Some points, one per row:
[ 17 -65  17  20 -36 -19   2 -30  50 -60 -43  -4  -7   4  -8 112  58 -31  16 -29  46  88  -9 -14]
[  36  -16   69    0  -86  -42  -42  -29   16 -110  -72   18   37  -22  -88   76  122  -44  -74    7   35   88   48   -1]
[  24 -111   -2   83   27 -113   36  -66  105 -127 -127  -15   41  -23   -9  127   90  -61  116  -94   89  127  -23  -49]
[ -37  -34 -127  127  127  -32  125  -22   66   67  -59  -12    1   62  123  127  -50  -30  127  -90   25   29  -65  -23]
[ -1 -29 -60  79  83 -46  78 -28  62 -36 -97   9  -9   9  26 127  27 -40 109 -68  24  69 -52 -42]
[ 25 -13  63 -43 -55 -10 -22 -13  10 -56   2   9  30 -40 -76 -12  49  15 -48   9  17  29  20  18]
[  23    2   89  -51  -66  -31  -55  -33   -9 -102  -28    9   19  -57 -100  -36   69  -10  -84   39   20   38   21   -1]
[  5 -52 -16  68  18 -60  31 -18  36 -70 -78  -1  31   3  10 127   5 -27  89 -70  38  86   1 -37]
[-34  33 -72  16  79   2  77   2 -13  48  17  14 -26  15  48  15 -66  16  81 -29 -30 -63 -46 -37]
[-29  -8 -21  -3  16  18  22  -8   6  55  43  10  -1  13  40  19 -41  20  38  -5  20 -10 -26 -19]
[ -38  -45 -127  119  127   -6  111    5   57  104  -30  -12  -18   43  127  119  -86  -16  127  -86   32   -4  -77  -28]
[ 17 -23  19  38 -18 -37  -4  -9  17 -56 -46   4  37 -12 -23  77  11 -18  20 -41  14  55  20  -8]
[  2   2   2 -29  -1  -4   3  14 -19 -17  -6   3   5 -37 -20 -39  16   5 -29   5  16  -5 -23   7]
[ -22   71  -41  -64   22   87   -3   66  -75  127  127   -8  -59   41   81 -127  -95   45  -58   46  -77 -127  -24   11]
[  48  -22  127  -53 -116  -28  -92  -13    9 -127   -8   -4   44  -67 -117  -53   90   15 -115   36   36   58   66   45]
[  5  35 -23 -15  11  11  11  24 -24  44   9  12   8  -6  33 -31 -40  17  -6  -3 -10 -54   3 -24]
[ -7  -3 -79  69  77 -12  83 -20  57  42 -51 -11   2  27  57 114 -14 -14 127 -60  -1  17 -28 -32]
[ 15 -26  -2  16  -7 -25  -4  -6   7 -63 -51   7   9 -12 -33  55  60 -35  -9 -14  25  52 -13 -17]
[ -38   46 -102   27   94   45   73   22  -12  111   44    1  -59   53   85  -15  -81   -2   81  -10  -56  -85  -53  -16]
[-30 -28 -62  43  47  -5  52 -13  28  38 -30  12 -30  22  78 110 -39 -20  80 -30  49  24 -42 -45]
[  22    5   95    4  -70  -26  -69  -49  -19 -103  -27    0   19  -41 -102   -4   58  -34  -74   61   30   57   50   22]
[  2   3  18 -42 -13 -11 -12  12 -22 -25  -7   3   5 -41 -35 -58  21   5 -39  12  14  -7 -12   8]
[  9 -47 -23  42  28 -25  36   8  31 -35 -47   1   1   6   5  88  29 -26  36 -51  16  54 -18  -4]
[  48  -56  115  -39 -116  -51  -72  -25   16 -127  -60   12   62  -56 -127   37  126  -29 -112    3   58  105   44    7]
[  48  -42  127  -94 -127  -36  -78  -23   -2 -127  -34   25   57  -88 -127   -9  109   14 -127   23   69   90   66   13]
[ -61   44 -118  109  103   37   67    0   13  127   59  -16  -20   99  127   11 -127    9  118  -20  -17 -100  -23  -21]
[-28  28 -41   1  13  27  21  19  -3 100  54   4  -2  53  66 -32 -22  17   7 -30 -50 -43  -9  -5]
[ -4 -15  -5  13  -4 -14   6 -17  12   0 -14 -11  -4  12  17  -8  19   3   9 -12   4  13  10   8]
[  4 -40   7  13 -27 -28 -19  -4   4 -45 -32   4   7  -2  -9  36  31 -14  -4 -19  25  53  -2  -4]
[ 23   2  45 -35 -44  15 -43  13  -6  -8  21  -9  12  -5 -46 -43  20  19 -41  23 -10   7  38  25]
[ 21  38  86 -31 -72  15 -59  -9 -28 -58  30  12  20 -34 -96 -56  38  -9 -95  62 -17   8  55  25]
[ 12 -16  61 -31 -38 -37 -32 -29  14 -78 -55   3  17 -53 -43  -6  59  -8 -53  15  36  41  15 -18]
[  -5   50   15  -88  -38   60  -17   45  -56   51   90   11  -33    5  -18 -127  -17   37  -89   42  -52  -87    0   28]
[ -12  -21 -102  127  127  -19   84   -2   62   54  -71  -27   -6   32  115  127  -80  -36  127  -55   31   -6  -32  -31]
[ 26   3  33 -13 -19   7 -39  41 -21 -38  22   0   5 -22 -38 -65  11  -1 -81  26  -6 -17  30  50]
[ 22  -4  80 -30 -65 -23 -44 -16  -7 -74 -32  10  10 -40 -92   4  60 -11 -83  28  42  56  27  26]
[ 31 -38  50   3 -29 -34 -44  14 -10 -91 -34   0  38 -30 -53  15  21 -18 -39  -4  14  49  19   8]
24 more points follow, each with its number after it:
[ 21 -23  -9  20  12 -15  -4  17 -12 -36 -14  -8   9  -4   9  21 -31 -11  19 -19   2  13  -3   3] 0
[ 11  -8   0  35  -2 -17  -1   6  17  -1 -32 -11  27 -16  30  15 -19  -7  20 -10  24  -4  15  -7] 1
[ -15   38   -2  -38   12   12  -13   24  -43   43   59    2   -1   19  -11 -106  -17   27  -52   30  -37  -72    2   33] 2
[-29 -37 -87  96  92 -23  66 -24  51  33 -49  -3 -10  21  78 127 -26 -39 119 -49  57  34 -65 -32] 3
[-11  -7 -38  18  36   7  14   5  -7  38  15  -8  11  24  53 -15 -12  -5  14  -1 -11 -19 -24 -27] 4
[ 48 -23  96  10 -84 -14 -89 -23  43 -87   0 -33  13 -36 -51  -1  73 -23 -63  29   5  54  60  22] 5
[ -8  18 -92  22  69  15  50  17  10  79  14 -12 -27  63  67  32 -46  14 109 -38 -42 -48 -44 -23] 6
[-14 -12   4  -8  22 -10  -5 -22 -16  -7  -2 -19 -13  -6  24 -29 -18   2   6  19  16  -7 -10  -6] 7
[-13  -7 -80  31  71  13  75   7  27  72 -33   0 -31  27  85  79 -40   8 100 -41  24  -4 -50 -33] 8
[ -9 -31 -57  27  62  10  41   0  -3  25  -6 -10 -22  31  37  68 -60  -9  88 -20   9  -6 -38 -32] 9
[  0   0 -71  64  67   9  47  12  16  37 -11  -8 -29  51  62  86 -49 -19  91 -33 -14  -2 -17 -21] 10
[  32  -23   90  -36  -95  -20  -61  -18   10  -98  -31   19   25  -40 -100   22   79  -14  -96   19   38   72   48    8] 11
[  23   35   75  -47  -73   17  -75   34  -33    1   38    5   35  -37  -35 -127    2   24 -109   54  -21  -49   58   31] 12
[  52  -34  113  -40 -102  -40  -80  -31    6 -127  -47    4   29  -56 -127   46   86  -27  -82   34   39  103   48    7] 13
[ 12 -46 -25  37  34 -23  32 -22  48 -42 -70 -12 -23  -9  -3 116  16 -23  92 -35  27  65 -26 -12] 14
[  39  -52   69  -52  -96  -18  -73   11   -8 -106  -28   -1   27  -41  -60   -3   80   -1 -123   -7   52   60   49   15] 15
[-26   8   7  -7  29  20  11  -9 -14  36  59   0  -7  -1   8 -34 -58  17   7  18  -3 -37  -7   2] 16
[ -16   28   25  -46  -34   43  -26   44  -50   50   89   17   14   18  -11 -105  -38   43  -57   21  -59  -55   19   26] 17
[  4 -24 -21  20  15 -20  19 -13   2  -7 -32   0  24  10   5  27  -6   5  44 -19   7  17  -3 -15] 18
[ 15   1  39 -39 -33  14 -23   5 -23 -26  12   3  14 -34 -45 -36  -8   9 -29  23  11  -4  25  13] 19
[-13  -2 -62  51  77   2  41  -9  11  26 -15  -8 -24  39  48  86 -63 -16  96 -19   6   3 -28 -48] 20
[-15   5 -62  54  45 -13  40 -15  28  38 -50  12  -2  13  52  87 -10 -22  81 -33  27  28 -17 -33] 21
[ 20 -29 -30  53  33  -4  25 -27  41   9 -36 -24 -10  25  49 108 -35 -18 105 -32  16  32  -6 -48] 22
[   9   60   92  -90  -76   19  -77    5  -43  -13   38    9    6  -52  -52 -127   31   29 -127   74  -28  -55   36   16] 23
Which of these numbered points is nearest to each point below, ignoring the 2 directions in which the first points spread most? Its number follows each.
[  33   16   83  -36  -84   -1  -67   18  -19  -41   13    1   41  -43  -52  -89   25   10 -105   31    6  -14   61   25] > 12
[  14  -24   70  -72  -59  -33  -42    6  -17 -114  -28    4    9  -50  -95  -62  115    4 -114   15   13   46    5   46] > 2
[ 19 -16  49 -15 -43 -31 -31 -18  -3 -45 -25   5  50 -18 -56 -18  38  10 -24   8  13  34  21   7] > 18
[ 16   8  53 -46 -32  22 -32  14 -11 -17  11   0 -25 -20 -58 -49  27  15 -41  33 -29  -2  10  35] > 14
[ 49 -26  53 -39 -64 -25 -37 -20  13 -92 -18 -13  17 -12 -77  18  77  -5 -35  -6   5  46  23  -1] > 6
[ 10  -4  -4  24   5  18  -2  10   0   2   0  -7 -24  34   6  13  10 -26  -5   3 -15   8   7   4] > 10
[ 30  11   5 -48 -23   9 -13  -1 -21 -19  -1 -11 -17   8 -18 -45  20   8 -10   9 -22 -23   6 -14] > 6
[   6   50   22  -20  -20   64  -45   21  -16   59   92  -27  -39   22   23 -114  -42   29  -32   46  -77  -81   35   33] > 5
[-18   5 -65   5  51  27  25  21 -29  69  35   0  -1  30  69 -36 -42  10  30  -4 -27 -49 -31 -15] > 4
[  37  -17  127  -70 -124   -6  -80   17  -12 -115  -10   27   37  -62 -127   -8   87   -2 -127   44   28   75   68   50] > 11
[ 37 -46  37   3 -25 -16 -22  13 -13 -95 -22 -11  14 -31 -31  25   5 -14 -27  -9  16  39  25   8] > 0
[ -61   59 -125   72  127   52  100   13  -22  127   49   11  -58   65  101   35 -127  -11  127  -11  -58  -88  -61  -37] > 20
[  9 -50 -42  -3  28 -26  49 -13  21 -34 -65   8  -7  -6   8 104  12   2  75 -44  55  51 -36 -41] > 8
[  46  -63   59    5  -55  -48  -29  -47   52 -127  -85  -13   11  -45  -79   98   96  -33    1  -22   48  117   13   -9] > 14
[-23  -5 -20   9  16  17   9  30 -14  50  41  11  10  25  22 -13 -47  17  19 -16 -29 -21  -8  -4] > 17
[ -14   69  -56  -59   42   66   13   53  -66  127   90   -8  -40   31   48 -127  -93   53  -11   37  -77 -127  -17   16] > 18
[ 10 -19 -10  33  29   0  17  -1  37 -22 -35  -4 -15  -8   1  73  22 -19  44 -15   9  42 -11  -7] > 14
[ -31   51  -15  -32   -8   52  -20   42  -57   96   84    2  -31   33   46 -127  -53   30  -44   33  -61  -86   -5   24] > 4
[  44  -40   44   28  -25  -50  -12  -28   53 -107  -81  -10   42  -48  -68   84   68  -22   10  -17   53   89   32   12] > 19
[ -26   88   33  -87  -14   79  -39   35  -79   92  117    4  -52    5  -24 -127  -68   57  -89   90  -72 -127    5   49] > 13
[-12   7 -19  19  41 -19  29 -29  12   1 -34   4  -9 -11  24  31 -12 -18  48  -2  14  -3 -30 -37] > 23
[ 25   3  70 -65 -64  -7 -38  16 -19 -63   7  11   6 -23 -75 -40  55   9 -86   6 -33  17  31  29] > 6
[  17  -71   39   83   -5  -73   12  -66   84 -118 -102  -17   32  -40  -40  127   59  -40   63  -35   87  127    8    1] > 16
[-11  -5 -54  -7  31  21  40  13  -2  33   6  11 -31  17  37  21 -16  -2  34 -24  -1 -10 -45 -15] > 8
[ 17   2 -41  31  39  21  24 -11  18  33   5 -18 -25  22  54  62 -59  -6  89 -22 -15  -8   3 -39] > 22
[ -2  -2 -30  20  26  -9  34  -7  19 -16 -19   3 -20   6  -1  50  18 -24  42 -21  -3  17 -30 -14] > 14
[ 47 -12  23 -37 -27  -4 -41   6 -13 -45  -1 -15  14 -27 -36  -7  11  -2 -24  10   3   2  15 -13] > 0
[  -9  -67  -13   60   10  -86   25  -78   38  -88 -119   -2   21    7    0  127   47  -38   95  -50   74  112  -27  -63] > 7
[ 15  26  27  -7 -13  10 -30  15 -23 -11  23 -10   1   2 -16 -53   1  -6 -40  19 -48 -23  30   7] > 10
[ -28   72  -70   -8   52   56   30   60  -49  127   75   -1  -33   53   51 -124  -81   35   -9   39  -64 -127    9   50] > 2
[   1   62   42  -60  -42   57  -31   36  -37   23   79   12  -31    8  -62 -105   20   15  -97   45  -81  -57   18   51] > 10
[ -29   69 -101   38   71   30   55   23   -8  127   22   10  -23   75   90    9  -58   -5   61  -10  -47  -82  -18  -18] > 21
[-19  16 -28  24  14  25  -2  16 -16  80  43   0 -19  32  65 -40 -47   2   1   3 -26 -49 -13  -4] > 4
[  52  -57  110   10  -85  -75  -58  -53   36 -127  -95   11   51  -66 -127  107  118  -48  -39    3   64  127   43    0] > 13
[ -38   -1 -127   51  123   15  106   12   20  119  -15   12  -14   35  127   88 -103   18  127  -61   19  -44  -53  -52] > 8
[ -63  -16 -114   67  127   -6   88   12   -7   77    0    1    8   38   74   44  -63  -13  107  -43   -3  -34  -61   -8] > 2
[ -3  42 -41  18  29   0  24  23  -9  41 -25  11   2   0  57  -6 -24 -16  14 -17 -15 -48 -16 -43] > 23
[ 10   6   6  20  -4  -3  -9  12   6  20  -6 -14  26 -13  29 -19 -28   1  -2   3  11 -29  19   1] > 1
[  39  -59   72  -26  -63  -29  -55  -28    3 -127  -31    2   30  -36 -102   51   51  -23  -46   11   49   84   14   -9] > 9
[  39   27   23  -84  -37   35  -56   40  -54   -2   55  -10   -9  -15  -38 -101  -11   27  -55   38  -49  -56   26   10] > 6
[-25  23 -34 -16  18  47  22  48 -37  81  78  16  -3  33  41 -53 -73  37  11  -2 -53 -63  -7   4] > 17
[ -34   57  -58  -31   46   67   16   57  -52  127  118   -2  -34   53   69 -127  -75   48  -13   22  -82 -127  -15   35] > 2
[ -14   60   12  -73  -29   60  -19   42  -47   81   95   14  -26   10   -9 -127  -24   28  -90   41  -58  -99   -3   25] > 11
